128 stands for zero in the data rows.
Some points, one per row:
[157, 81, 79, 137, 146, 132, 97, 123, 177, 96, 181, 90, 48, 144, 129, 50]
[155, 141, 111, 146, 95, 127, 124, 162, 116, 114, 107, 130, 112, 118, 162, 84]
[154, 126, 92, 126, 101, 133, 119, 118, 108, 78, 144, 111, 116, 126, 149, 142]
[122, 122, 142, 120, 167, 133, 110, 132, 142, 193, 143, 142, 167, 170, 99, 155]
[107, 98, 162, 132, 159, 133, 116, 142, 169, 175, 136, 135, 137, 170, 88, 172]
[170, 146, 79, 133, 113, 120, 128, 140, 126, 62, 150, 122, 73, 109, 153, 68]
[169, 158, 151, 202, 156, 101, 196, 104, 139, 92, 188, 74, 90, 98, 163, 84]
[109, 144, 152, 85, 130, 125, 125, 97, 99, 189, 107, 113, 145, 109, 88, 185]
[152, 134, 104, 96, 148, 93, 105, 123, 108, 149, 133, 143, 102, 132, 101, 127]
[102, 146, 176, 150, 154, 128, 137, 110, 156, 169, 111, 139, 179, 119, 114, 158]
[156, 123, 105, 126, 121, 121, 114, 128, 140, 93, 141, 108, 130, 118, 145, 121]
[119, 111, 147, 125, 89, 83, 146, 101, 101, 58, 69, 130, 130, 111, 97, 75]
[132, 145, 126, 120, 147, 146, 114, 128, 125, 78, 135, 125, 95, 140, 153, 76]
[29, 87, 228, 118, 157, 135, 102, 145, 217, 250, 134, 156, 165, 186, 76, 237]
[121, 117, 113, 129, 115, 126, 103, 111, 111, 156, 116, 133, 169, 134, 128, 168]
[130, 122, 119, 109, 146, 108, 112, 123, 141, 137, 148, 131, 112, 140, 123, 125]
[109, 133, 137, 127, 141, 142, 123, 131, 142, 148, 95, 146, 145, 119, 113, 147]
[149, 136, 96, 129, 120, 154, 139, 158, 92, 32, 171, 103, 80, 145, 153, 120]
[131, 128, 135, 148, 128, 132, 106, 146, 148, 124, 142, 128, 126, 136, 144, 77]
[122, 150, 101, 120, 119, 131, 135, 150, 94, 109, 121, 144, 99, 122, 138, 76]
24 more points follow, each with its number after it:
[142, 138, 144, 129, 135, 122, 123, 134, 132, 131, 135, 143, 122, 133, 145, 146] 0
[100, 164, 121, 115, 145, 161, 133, 134, 102, 167, 119, 168, 137, 118, 123, 153] 1
[93, 150, 149, 98, 118, 139, 126, 135, 141, 132, 132, 124, 176, 141, 113, 191] 2
[171, 146, 122, 171, 152, 132, 149, 116, 134, 63, 168, 99, 78, 119, 166, 71] 3
[171, 146, 87, 131, 130, 127, 125, 144, 120, 59, 155, 110, 90, 120, 144, 92] 4
[113, 84, 152, 151, 113, 87, 180, 95, 144, 91, 85, 121, 151, 87, 109, 125] 5
[132, 135, 80, 98, 120, 143, 124, 106, 65, 124, 141, 123, 97, 131, 124, 160] 6
[177, 139, 123, 153, 138, 113, 122, 143, 125, 67, 140, 119, 95, 128, 165, 108] 7
[134, 155, 125, 104, 106, 127, 109, 115, 91, 148, 124, 133, 124, 120, 107, 126] 8
[96, 76, 167, 135, 76, 96, 127, 110, 91, 104, 29, 125, 184, 118, 83, 101] 9
[86, 114, 170, 103, 120, 123, 111, 120, 145, 219, 77, 150, 221, 130, 125, 179] 10
[80, 135, 141, 113, 135, 168, 152, 155, 107, 108, 148, 133, 137, 145, 114, 165] 11
[157, 101, 81, 136, 102, 122, 110, 126, 115, 129, 132, 107, 146, 117, 127, 125] 12
[100, 131, 191, 126, 161, 148, 107, 132, 159, 141, 170, 146, 135, 162, 126, 119] 13
[172, 142, 110, 163, 128, 145, 120, 132, 140, 73, 135, 116, 85, 121, 150, 68] 14
[136, 141, 120, 121, 161, 143, 123, 146, 124, 104, 124, 122, 99, 140, 129, 110] 15
[115, 149, 131, 104, 126, 129, 116, 125, 162, 140, 122, 146, 178, 149, 106, 151] 16
[134, 148, 108, 132, 125, 133, 119, 140, 122, 85, 134, 118, 115, 129, 144, 133] 17
[167, 123, 59, 134, 120, 154, 133, 129, 67, 71, 134, 131, 66, 124, 171, 109] 18
[120, 128, 146, 106, 162, 120, 104, 116, 133, 209, 128, 146, 152, 158, 78, 126] 19
[124, 104, 158, 151, 97, 89, 173, 91, 97, 58, 84, 110, 120, 81, 82, 68] 20
[62, 145, 206, 119, 176, 162, 109, 103, 201, 219, 116, 164, 226, 157, 107, 183] 21
[140, 139, 99, 107, 119, 125, 128, 113, 99, 77, 112, 102, 112, 119, 119, 140] 22
[76, 114, 154, 116, 118, 125, 142, 119, 213, 197, 143, 135, 185, 124, 117, 186] 23
Which three of these numbered points are nearest to each point below, ignoring the direction in which the first points spread most? Their numbers follow each, nearest first.
[64, 130, 205, 81, 136, 115, 112, 138, 146, 147, 154, 141, 163, 149, 115, 170] > 2 13 17
[68, 153, 179, 109, 143, 137, 181, 130, 123, 162, 127, 129, 151, 130, 100, 188] > 11 2 17
[163, 143, 80, 145, 142, 139, 129, 153, 95, 41, 137, 121, 51, 125, 168, 68] > 15 4 17
[114, 130, 197, 130, 159, 158, 106, 125, 162, 158, 151, 142, 145, 157, 131, 131] > 13 14 3
[110, 125, 122, 81, 136, 119, 122, 120, 123, 130, 168, 123, 129, 163, 125, 157] > 4 17 2
[46, 50, 176, 125, 176, 155, 95, 109, 235, 212, 167, 117, 147, 208, 93, 152] > 13 3 14
[149, 65, 122, 138, 51, 88, 144, 131, 91, 48, 57, 117, 99, 106, 128, 17] > 9 20 5
[167, 112, 87, 143, 97, 125, 122, 138, 134, 134, 142, 113, 135, 102, 116, 80] > 12 19 4
[76, 109, 150, 116, 119, 122, 132, 131, 177, 152, 174, 149, 177, 144, 136, 168] > 23 2 16
[91, 149, 103, 98, 137, 159, 149, 124, 106, 150, 139, 172, 115, 140, 115, 162] > 1 18 6
[107, 90, 167, 144, 90, 110, 141, 116, 92, 135, 46, 141, 150, 123, 118, 118] > 9 20 10
[141, 150, 86, 137, 128, 162, 120, 156, 40, 89, 111, 134, 65, 93, 142, 72] > 1 18 8
[97, 150, 195, 175, 169, 97, 184, 91, 154, 161, 143, 113, 173, 106, 136, 153] > 3 21 5
[143, 153, 111, 113, 116, 106, 123, 126, 102, 107, 127, 135, 118, 112, 137, 76] > 8 19 0
[141, 115, 148, 138, 132, 110, 113, 159, 137, 97, 180, 132, 82, 155, 146, 143] > 7 0 4
[156, 137, 91, 135, 126, 143, 118, 151, 80, 121, 117, 128, 80, 114, 147, 84] > 18 1 15
